In the data rows, the value 128 means zero.
Every row has a hidden score from 0 to 20. What is each row's score? 10 is about the middle. The score is a weighted sum of the row's numbers plus the product of two more (or one squared), each taken from its middle value.
[122 156 145 142 149  98  94 142  98 138 105  96 130 122 121 134 132 105
 111 106 117] 6
[132 126 110 101 118 155 123  73 107 105 111 105 109 118  88 122 177 118
  97 106 117] 5
[114 114 157 115 111 129 128  97 141 128 120 103 110 153 116 130 116 122
 108 136 144] 11
[121 131 155  99 117 147 153  89 150 109 104 101 134 146  89 142 135 110
 106 138 129] 9
[118 121 129 106 115 140 165 123 160 115 135 159 145 136 130 141 102 135
 155 159 149] 8
[ 93 103 102 171 113 109 100 173 121 167 164 162 113 120 159  91 107 159
 169 143 159] 10
[124 129 131 101 117 148 149  92 140 103 112 112 134 143 115 141 143 110
 111 139 133] 8
[155 162 146 110 167 136 162 113 144 104 101 116 177 130 100 168 132  87
 121 117 100] 8
[104 151 149 136 135 110 103 126 101 132 105 105 122 118 136 130 158 116
 107 104 107] 3
[119 124 154 112 108 129 127 106 114 129 113  93 107 146 108 127 134 120
  99 130 130] 6
[115 130 156  99 116 145 150  88 136 107 110 106 136 146 115 140 142 110
 107 142 133] 7
[147 133 128  93 120 157 156  85 150 107 116 110 142 145 103 144 133 110
 109 135 129] 10
[161 125  98 105 117 153 114 104 107 110 136 136 116  87  90 120 173 150
 120 106 114] 14
[101 104 114 170 115 107 103 149 125 170 164 153 113 126 177  95  95 156
 167 141 158] 10
[176 164 149 104 170 135 163 127 153 104 100 117 181 129 120 171 109  85
 123 114  97] 11
[134 115 115 116 121 154 162 130 134 105 153 157 140 124 143 132 117 135
 161 161 144] 8
[112 142 138 151 153  94 105 132 102 137 111  99 122 125 121 127 145 111
 106 109 119] 4
[111 116 113 154 115 113 107 151 115 159 133 145 107 118 166  97 130 150
 143 131 139] 7
[168 122  77 108 117 148 117 109  93 110 138 144 112  89  99 117 169 149
 119 104 112] 8
[168 124  88 106 124 147 118  98 123 110 142 144 109  85 117 119 174 153
 122 104 113] 8
[108 126 143 145 113 105 110 137 114 161 140 140 113 125 166 118 119 160
 146 130 139] 11
[ 99 111 135 151 107  95 112 139 122 157 135 141 115 136 148 105 118 161
 138 140 157] 11
[132 114 123 124 121 162 161 143 170 114 152 169 142 121 135 134 100 137
 166 163 147] 11
[140 127 138 114 119 147 170 129 166 113 142 146 157 138 149 145  82 138
 156 156 141] 12
[158 163 140 108 167 137 160 139 160 101 105 124 178 129 108 168 111  87
 122 117 100] 15
[ 98 106 113 173 117 109 104 176  97 171 168 159 115 119 171  93 102 160
 169 142 159] 9
[121 111 130 153 117  98 109 167 126 162 147 151 118 137 167 104  98 155
 156 140 156] 16
[126 101 115 118 110 146 165 130 159 112 167 154 124 145 140 128 113 148
 157 167 149] 12
[142 121 119 120 119 160 165 119 150 123 161 165 155 136 138 133  97 138
 168 163 150] 10
[ 99 125 146 154 117 104 109 162 120 150 145 139 113 123 157 119 112 162
 144 128 138] 12
[134 114 116 114 119 151 160 136 151 121 150 163 140 131 135 130  96 137
 159 160 144] 8
[165 140  90 110 152 150 116 112  83 103 121 111 136  84  94 133 158 114
 102  90  78] 2
[141 162 143 102 143 137 136 131 125  93  99 106 156 129 120 157 145  91
 116 111 104] 11
[155 120 113 120 121 164 168 142 165 122 157 174 157 133 149 134  92 138
 171 161 145] 14
[104 124 146 118 107 130 121  98 126 124 111  99 104 145 116 126 151 121
  99 126 128] 10
[100 117 147 161 118 102 107 152 127 159 153 155 118 128 171 109  72 158
 158 137 154] 12
[133 145 157 144 153 100 118 156 113 138 108 110 137 122 121 139 132 111
 114 103  99] 7
[156 119  75 116 119 157 116 105  91 112 144 141 114  83 119 107 159 145
 127 109 111] 4
[148 170 129 101 151 144 141 114 124  98  91  97 165 128 101 160 135  90
 115 107 102] 8
[131  94 100 129 104 151 168 113 159 136 171 163 132 155 145 120 111 156
 168 179 164] 13
[102 111 136 153 107  95 111 124 122 152 134 139 111 139 153 104 116 158
 138 138 157] 12
[178 136  82 108 155 149 117 114  92  99 123 125 136  86  89 133 176 115
 102  89  77] 7
[110 117 149 123 112 120 125 107 160 123 113 107  99 150 109 120 146 123
 101 135 146] 13
[115 113 134 155 112  97 110 136 124 159 142 143 114 131 129 108  91 160
 145 144 159] 8
[136 136 154 149 152  94 114 117 125 148 112 112 128 131 144 124 129 117
 110 110 121] 6
[125 121 148 106 120 138 166 112 153 109 141 158 147 135 125 143 121 139
 156 159 147] 9
[100 110 130 151 108 100 115 123 132 153 142 140 113 132 139 105 109 155
 142 141 158] 7
[ 93 152 151 139 131 102 106 130 113 145  98  97 115 126 124 125 153 110
  99 109 127] 2
[118 116 146 126 108 120 127  90 141 140 111  95  97 150 115 122 132 123
 102 135 149] 6
[108 113 137 152 111 101 109 146 135 160 142 137 119 136 175 105  95 155
 155 139 155] 12
[113 114 154 118 114 130 126  96 125 127 125 105 107 152 116 127 126 124
 109 137 145] 11
[110 149 149 141 135  98 104 142 121 138  98 101 116 129 136 125 144 111
 100 111 127] 6
[186 166 152 106 174 136 160 141 143 101 101 123 181 133 113 170 116  85
 120 113  94] 15
[159 117 119 118 121 153 162 114 161 114 151 165 142 128 126 134 125 137
 160 160 142] 11
[127 131 138  99 121 160 150  82 160 102 113 106 144 152 114 146 135 112
 111 139 126] 13
[120 121 151 118 107 127 129  80 144 122 115  95 104 144 113 126 125 119
 100 129 130] 5
[114 149 142 138 134 102 105 146 103 141 100  92 110 125 120 121 163 113
  98 111 127] 4
[147 170 144 109 171 140 158 153 156 102  99 116 184 124 120 172 127  85
 122 110  91] 12
[109 100 115 130 112 154 159 126 162 129 175 166 126 139 155 128 100 149
 162 172 153] 11
[176 120  80 106 120 148 116 105  88 111 137 140 112  87 100 115 174 149
 119 105 112] 8
[117 142 153 150 166  89 111 167 119 151 107 112 138 137 134 135 125 106
 124 109 111] 12
[100 104 114 171 109 102 104 118 111 166 151 157 108 128 152  89 126 160
 149 142 160] 11
[124 122 130 109 115 145 170 128 158 128 142 161 153 142 148 142  92 139
 154 160 147] 10
[185 111  67 119 117 162 119 101  90 115 151 131 103  92 112 114 171 151
 125 114 113] 7
[144 144  87 103 139 162 114  93  79  97 105 100 126  95  96 131 168 117
  98  93  85] 4
[ 84  99 122 163 109 111 113 143 128 168 155 140  93 139 142 107 129 165
 143 142 144] 12
[124 125 149 120 110 130 120  97 122 126 112  91 105 142 101 128 135 120
  98 127 129] 7
[171 142 107 116 157 148 117 117  87 108 112 111 138  87  95 137 164 113
 102  90  76] 5
[138 128 132  95 115 152 155  93 144 107 115 111 134 155  94 140 115 109
 107 141 130] 3
[134 123 117 105 117 156 114  85 109 114 110 108 106 118  89 122 171 119
  97 109 117] 8
[ 91  99 110 161 107 106 114 153 129 173 155 132  89 146 156 103 135 164
 142 139 146] 14
[138 102 111 125 109 155 163 140 155 129 174 166 127 133 114 128 109 149
 162 171 152] 9
[150 117 106 115 120 153 163 140 169 116 154 167 142 127 137 133 108 136
 160 161 145] 12
[ 99 111 142 158 115 102 106 163 120 164 139 150 118 134 173 106 116 155
 157 140 153] 13
[114 154 150 144 133  99 103 143  92 136 101 104 118 125 131 128 129 108
 100 109 125] 3
[104 105 112 166 112 105 105 165 115 160 160 155 116 124 184  91 113 153
 169 141 158] 11
[125 116 119 109 114 144 170 118 163 124 141 142 145 148 139 136 108 140
 153 165 152] 10
[130 127 146 113 124 144 170 129 161 116 147 154 153 142 152 146 106 142
 156 155 141] 13
[127 148 147 151 166  92 105 186 129 140 115 108 133 125 129 136 132 104
 118 103 107] 17
[145 143  91 102 139 159 116 100 106  93 111 104 132  94  98 132 167 121
  96  92  87] 6
[101 113 132 156 113  96 102 137 138 159 148 153 121 135 171 105 100 158
 154 139 155] 12
[145 117 105 114 117 152 167 131 156 113 155 160 141 128 152 133 100 135
 162 162 145] 6
[127 144 143 141 159 102 111 141 107 135 114 113 139 123 135 138 131 111
 113 102  98] 9
[119 167 130 101 146 146 142 129 124 109  85 104 160 131 126 155 142  91
 114 110 108] 7
[135 117 105 121 120 157 167 124 156 128 152 171 152 137 139 130  82 139
 167 162 148] 7
[ 92 116 129 158 114 101 108 152 135 166 145 152 120 130 170 108 100 157
 156 138 152] 9
[ 94  88 109 166 102 100 112 130 130 165 149 135  97 154 149  91 114 162
 142 151 162] 14
[100 115 129 147 105  95 109 123 124 158 138 138 111 138 143 104 130 157
 135 139 158] 11
[108 124 137 147 117 101 114 163 112 156 137 145 109 131 138 117 111 163
 144 130 139] 12
[159 111  71 122 119 162 119 112 107 111 161 136 101  95 102 115 154 152
 124 118 114] 5
[134 126 149  95 112 142 146  99 132 110 113 113 130 148 107 138 168 110
 108 143 136] 12
[150 121 106 122 122 165 166 128 154 120 150 169 155 129 146 137 100 137
 170 162 142] 11
[112 100 114 160 113 114 114 138 137 160 151 135  94 142 155 104 120 164
 144 142 145] 15
[119 105 115 126 112 151 163 119 170 118 168 159 126 140 121 130 112 150
 161 170 153] 10
[102 114 158 116 112 128 130 108 146 128 116 107 102 153 106 127 139 122
 108 138 146] 12
[147 115  65 119 123 149 114 114  86 115 149 148 115  84 104 100 160 144
 126 106 109] 2
[ 86  87 116 170 110  99 118 160 138 175 166 151 105 158 174  95  87 163
 163 158 163] 17
[130 125 110 106 119 157 118  93 117 102 115 103 106 114 104 123 178 118
  98 111 117] 7
[129 127 114 106 116 158 118  76 128 102 106 107 105 116  88 124 162 119
  97 111 119] 6
[135 100 108 126 110 152 160 125 168 125 170 161 125 140 142 128 109 149
 162 172 153] 12
[123 119 148 124 110 118 126  93 138 126 112 109  99 149 120 122 119 123
  99 133 149] 6
[ 88 102 112 163 108 103 100 133 117 169 148 158 105 129 162  90 124 159
 146 141 161] 11
[ 87 101 115 172 105 103 107 144 113 167 156 158 104 131 145  90 126 158
 148 144 161] 9
[114 126 133 147 115 107 115 142 106 152 142 134 111 126 160 116 109 158
 145 130 138] 10
[132 118 122 110 113 146 170 128 165 121 143 157 150 147 131 141  99 139
 154 164 152] 13
[123  96 114 128 107 148 164 136 143 141 168 162 132 158 156 124  76 155
 165 176 164] 9
[139 121 137 112 118 140 172 155 155 116 153 163 148 147 147 142  78 145
 155 159 148] 13
[122 125 146 122 113 134 118 115 136 127 112  96 103 137 113 128 137 123
 101 126 128] 11
[147 142 101 105 137 159 110 115  83  97 109 117 124  94  99 133 162 120
  96  92  85] 9
[172 120  82 119 122 160 122 115 109 115 141 150 115  85 116 110 163 147
 126 110 112] 7
[164 112  76 120 121 163 116  91 121 119 152 144 106  88 102 115 166 149
 126 115 113] 8
[142 134 134 101 121 160 156  92 146 103 117 106 147 152 105 146 132 109
 112 136 128] 12
[106 151 149 135 136 101 106 141  92 140  88  99 114 126 140 123 134 108
  99 110 127] 2
[144 115 113 119 117 160 162 129 166 118 159 170 144 127 150 133 107 136
 167 164 147] 9
[115 159 152 140 144  97  98 159  95 138 105 103 132 130 146 133 135 106
 110 107 119] 12
[116 151 155 156 166  88 100 156  90 140 112 122 140 123 143 136 115 102
 117 101 104] 12
[114 117 117 159 118 114 107 150  99 155 143 147 107 121 150  99 117 153
 143 128 141] 10
[141 123 143 105 118 139 166 137 171 110 146 155 147 135 129 145 116 140
 154 159 149] 19
[146 166 139 104 148 136 142 138 133  97  98 115 153 123 107 157 132  93
 116 111 104] 9
[ 98  89 113 174 111  99 108 153 143 173 170 159 107 149 169  96  86 165
 164 158 164] 17
[151 162 154 108 168 135 160 153 152 105 112 115 178 132 132 168 126  88
 123 115 101] 13
[128 117 154 128 109 122 122 104 131 131 123 103 102 147 107 125 132 124
  99 135 149] 10
[ 89  91 120 173 106 101 114 167 145 172 174 155 104 149 159  96  97 161
 163 157 166] 14
[107 150 148 140 136 109 104 164 103 132 100 103 125 123 135 133 150 117
 107 104 107] 9
[170 171 149 111 174 139 157 135 134 103  98 115 183 123 120 174 105  83
 121 108  88] 8
[175 159 157 110 165 132 155 141 151 101 105 115 171 125 111 169 116  88
 122 117 102] 17
[120 120 139 105 115 137 167 129 167 110 141 155 146 137 145 148  95 142
 154 158 148] 10
[121 149 152 138 135 109 102 150  90 130 109  98 125 121 124 133 137 117
 107 105 106] 9
[157 159 155 108 166 132 158 149 142  96 112 126 169 121 121 169 117  89
 122 120 101] 8
[170 120  85 103 118 148 116 117 103 110 144 132 112  88 107 117 182 151
 118 107 112] 12
[172 113  69 114 121 158 112 105  85 105 150 136 103  88 115 114 184 148
 124 110 111] 11
[123 123 110 123 122 159 165 138 163 126 154 168 156 134 142 135  87 137
 169 159 145] 10
[128 117 128 117 115 159 162 136 137 113 157 170 140 126 146 132 111 137
 164 164 147] 10
[ 94 119 158 126 109 122 123 101 131 128 111 105 101 148 108 125 145 124
 101 136 149] 8
[119 168 148 107 149 136 141 136 139  93  98 110 157 125 127 161 132  96
 116 112 103] 7
[ 92 102 114 165 105 101 104 130 118 163 151 157 106 127 157  88 129 157
 148 143 160] 8
[129 148 144 151 167  91 101 152 103 135 108 117 137 125 128 132 129 102
 119 104 107] 10
[ 96 115 145 154 115  99 109 154 111 169 144 151 118 135 162 106 102 157
 155 138 154] 14
[102 102 113 163 105 103 103 121 129 171 150 150 108 125 167  89 118 158
 149 142 160] 4
[145 159 158 109 165 132 158 136 147  93 109 112 171 126 110 169 115  88
 123 116 100] 10
[151 168 142 110 169 139 159 131 154 100 101 120 182 123 116 171 116  88
 123 112  95] 9
[123 164 142 106 146 138 139 132 141  96  98 104 155 129 112 157 132  92
 117 112 107] 10
[ 99 101 116 167 109 101 106 134 122 167 152 155 107 129 157  88 124 157
 147 140 159] 8
[133 174 130 102 150 142 144 132 148 107  88 101 167 128 111 162 151  90
 116 104  99] 14
[176 113  61 116 121 156 117 100  99 114 148 141 102  90 110 115 163 147
 124 110 110] 6
[126 117 147 104 115 134 167 136 153 115 145 154 145 138 142 141 115 140
 153 159 148] 11
[151 126 117 105 119 157 119  74 107 106 106 103 107 119  91 125 152 120
  98 111 117] 6
[133 152 155 149 170  89 109 164 117 151 103 113 146 130 125 137 122 105
 120 105 106] 12
[ 85  99 130 163 111 109 114 144 109 171 159 136  91 137 152 104 121 165
 142 141 146] 12
[115 111 124 155 117 103 113 148 108 158 145 139 119 133 164 103  81 154
 156 140 155] 7
[101 111 142 153 108  96 108 147 119 168 134 138 110 138 133 106 120 160
 139 141 158] 14
[108  92 130 174 104  97 110 137 108 178 156 146  95 148 146  93 108 162
 140 149 163] 12
[148 144 105 104 137 159 113 128  98  97 114 113 130  98  91 131 167 120
  96  92  84] 11
[134 117 120 159 117 113 109 154 119 163 140 150 111 123 156  99 127 153
 143 129 141] 12
[125 146 134 136 135 107 100 152 106 138 108 102 123 125 144 127 146 119
 106 108 110] 11
[107 119 130 158 118 102 104 152 117 153 150 149 118 128 162 109 108 159
 159 138 151] 15
[ 91  89 133 179 105  98 109 140 136 169 167 143  99 145 154  94 121 163
 147 156 163] 12
[173 126  91 106 117 152 114 105 105 108 147 134 113  86 113 118 167 148
 120 107 113] 10
[113 115 109 163 115 113 107 140  99 162 139 143 109 120 141  98 110 155
 145 128 140] 5
[169 111  64 115 122 160 116  87 105 110 157 144 105  90 103 114 146 148
 123 110 110] 4
[109 152 148 143 132 101 100 143 117 144  95 110 116 123 134 125 146 108
  97 111 126] 3
[130  95 106 132 105 147 166 126 166 142 167 158 132 158 140 122 105 153
 165 176 164] 13
[106 118 139 156 118 101 102 159 106 158 151 142 118 129 149 107  90 159
 157 138 153] 10
[149 119 137 109 117 137 166 118 169 113 138 159 144 137 124 142 107 140
 153 158 148] 14
[116 115 147 121 115 129 129 104 150 132 108 104 105 156 113 129 118 119
 108 136 144] 11
[128 127 152 101 113 142 154  93 133 111 119 118 130 152 104 139 132 109
 108 143 136] 8
[155 140  91 102 136 158 111  96 114  96 109 115 125  99  90 131 165 119
  94  93  86] 8
[123 146 153 146 159 101 112 158 125 145 114 109 140 123 115 139 143 111
 115 102  99] 12
[125 131 134  97 119 156 158  77 158 106 109 107 141 155 103 142 121 111
 108 141 131] 8
[131 145 157 151 166  89 103 165 102 142 114 110 140 126 128 135 123 104
 119 105 108] 11
[ 96  92 119 172 107  98 106 133 127 172 154 137  95 156 153  91 135 161
 140 150 163] 19
[134 127 141  95 115 153 152  93 153 108 105 107 136 160  84 140 121 108
 109 142 131] 10
[122 149 145 137 134 110 104 138  74 129 104 105 125 127 130 132 134 117
 107 106 108] 15
[122 122 137 150 118 103 113 140 129 162 134 153 107 129 180 116 121 159
 144 129 140] 12
[133 127 123 111 117 148 168 136 160 119 142 154 151 141 146 146  75 140
 156 156 142] 10
[128 152 159 153 170  89 105 180 103 148 101 117 143 127 125 138 131 103
 118 101 104] 12
[140 121 114 102 118 153 121  94 114 100 115 101 104 118  96 122 160 121
  97 107 116] 8
[109 103 117 167 117 108 105 175 113 172 167 160 115 123 169  92  89 155
 168 140 157] 10
[124 149 155 137 138 108 108 142 108 135 107 104 124 122 148 132 146 117
 107 106 107] 6
[116 118 151 125 113 121 124 109 139 125 113 100 100 144 107 124 151 124
  99 134 148] 11
[169 119  74 116 119 157 113 124  96 112 140 141 119  82 112 105 158 143
 126 109 111] 6
[131 163 133 103 145 130 138 135 136  96  96 112 152 129 126 156 125  92
 113 111 105] 8
[111 102 109 170 113 108 103 168 123 167 159 161 118 125 193  89  82 156
 169 140 158] 12
[108 109 134 150 111  99 109 150 120 160 141 146 114 139 150 105 121 156
 140 140 156] 15
[130 121 146 119 109 130 127 103 126 128 111  87 110 140 103 130 118 121
  99 126 128] 6
[ 86  87 123 171 106  99 114 142 126 171 161 151 107 152 168  95  81 161
 162 159 165] 17
[124 118 136 106 117 139 162 133 187 114 145 162 145 136 142 146 101 136
 154 158 148] 12
[147 116 112 117 117 155 163 142 155 117 162 169 138 126 125 133 116 135
 162 160 144] 10
[146 177 134 104 154 149 140 143 134 104  84 104 164 130 109 159 131  92
 118 108  97] 13
[168 119  68 116 125 160 120  97  77 106 143 149 115  86 104 106 159 143
 128 111 110] 4
[107 126 145 149 117 105 116 152 125 153 145 141 109 131 149 119 112 160
 143 130 140] 13
[121 127 142 124 111 135 118 104 139 131 114  91 102 138 109 127 134 123
 102 123 125] 10
[142 121 138 110 117 139 167 127 157 114 156 164 147 134 162 145 105 138
 155 159 148] 10
[125 129 148 102 114 143 146  91 164 108 114 103 131 148 100 141 150 109
 106 140 134] 12
[106 110 156 113 108 125 135 110 136 125 120 101 103 162 116 124 128 121
 112 140 146] 10
[133 113 101 125 118 159 167 128 155 128 152 169 147 140 139 127 107 139
 170 168 152] 9
[113 113 152 116 111 130 119 114 116 130 119 100 104 152 117 126 130 123
 110 137 145] 12
[156 137  98 111 155 150 118 103  89  97 123 119 136  87  88 133 172 113
 103  90  78] 4
[142 119 105 120 121 163 169 128 162 122 152 161 154 133 147 136  95 139
 171 160 143] 10
[165 142 100 113 158 149 117 100  99 104 116 120 136  89  95 137 160 111
 102  89  76] 3
[145 167 138 109 175 137 160 142 145  96 107 124 182 122 100 172 110  85
 121 110  93] 10
[134 126 136  96 117 152 156  98 150 110 115 104 140 152  90 142 136 110
 109 139 130] 12
[105 127 147 102 115 144 150  82 158 101 115 105 133 145 100 140 135 111
 107 141 134] 6
[155 126  95 106 117 149 114 104  89 115 137 139 114  87 104 122 177 149
 119 107 113] 8
[137 131 139  99 117 157 153 113 150 108 115  97 142 150  78 144 128 112
 110 138 128] 17
[130 132 127 149 144 100 105 154 114 143 112  99 123 123 127 120 128 116
 107 111 120] 8
[124 120 136 104 115 135 164 123 147 117 144 155 145 136 134 141 106 137
 154 159 150] 8
[161 164 133 108 169 137 159 150 150  99 100 118 177 131 119 169 120  87
 121 115  98] 13
[166 136  91 109 153 149 120 112  94  96 121 112 134  85  89 134 176 114
 104  87  76] 4
[157 156 154 110 168 129 157 146 139  89 108 124 170 126 114 171 115  88
 121 117  99] 10
[162 128  91 110 119 150 115  93 105 113 140 132 111  84 112 123 160 155
 122 108 112] 7
[131 144  90 104 138 159 113  89  88  92 106 112 128  99  90 130 175 119
  97  92  85] 9
[134 136 136 145 150  98 105 137 109 145 118 110 126 124 116 126 148 116
 108 110 121] 10
[110 101 127 164 111 111 109 126 130 164 155 138  91 137 142 105 116 166
 143 142 144] 13
[116 154 154 143 144  97  98 144 117 143 101 110 133 127 148 133 145 107
 112 107 119] 5
[108 112 149 116 112 130 124  97 134 138 116 110 107 149 120 126 131 121
 111 138 145] 10
[165 117  72 120 121 154 110 107 100 116 148 138 116  85 130 104 169 144
 126 109 111] 5
[113 150 156 137 131  99 105 144 108 138  95  97 114 129 125 124 150 110
  99 110 127] 6
[140 131 133  99 122 153 154  81 146 105 114 106 144 152 101 144 118 108
 108 137 127] 8
[170 110  73 124 118 165 119 102 112 119 156 140 102  92 112 115 156 150
 126 117 116] 7
[ 92  90 123 175 113 102 110 159 129 174 166 155 107 146 152  95  69 163
 164 158 165] 8
[116 102 110 132 115 156 167 147 166 141 165 166 137 154 147 128  98 152
 167 174 157] 14
[110 115 145 124 111 120 125 107 140 131 114 105 100 152 102 123 136 122
 100 135 148] 9
[116 114 147 117 108 130 122 108 133 122 113 102 108 147 116 129 120 124
 111 136 146] 12
[138 123 104 103 120 157 124 100 102 106 116  97 109 116  89 125 174 120
  97 108 116] 6
[170 141  95 117 157 148 116 109 106 100 111 116 138  82  87 134 158 112
 103  90  77] 3
[136 114 122 122 116 156 169 137 168 125 152 169 151 139 156 129  97 139
 169 165 152] 12
[147 169 135 101 149 139 149 138 129 104  92 103 167 134 115 162 131  90
 114 109 102] 10
[121 100 108 120 109 151 161 124 162 119 168 159 125 140 127 127 120 149
 159 172 152] 11
[122 103 105 118 112 151 165 134 162 124 163 163 125 146 154 128 111 147
 159 169 151] 14
[ 85 146 143 135 130  98 105 131 134 141  95 108 116 129 113 121 149 111
 100 111 129] 4
[129  99 112 129 111 154 161 116 164 125 169 156 124 137 144 126 118 150
 164 171 153] 10
[117 111 135 157 107  98 114 148 117 157 145 144 113 134 172 107 132 160
 145 143 159] 14
[178 119  83 119 122 159 116 113 102 117 145 152 115  82 103 109 149 145
 126 111 112] 6
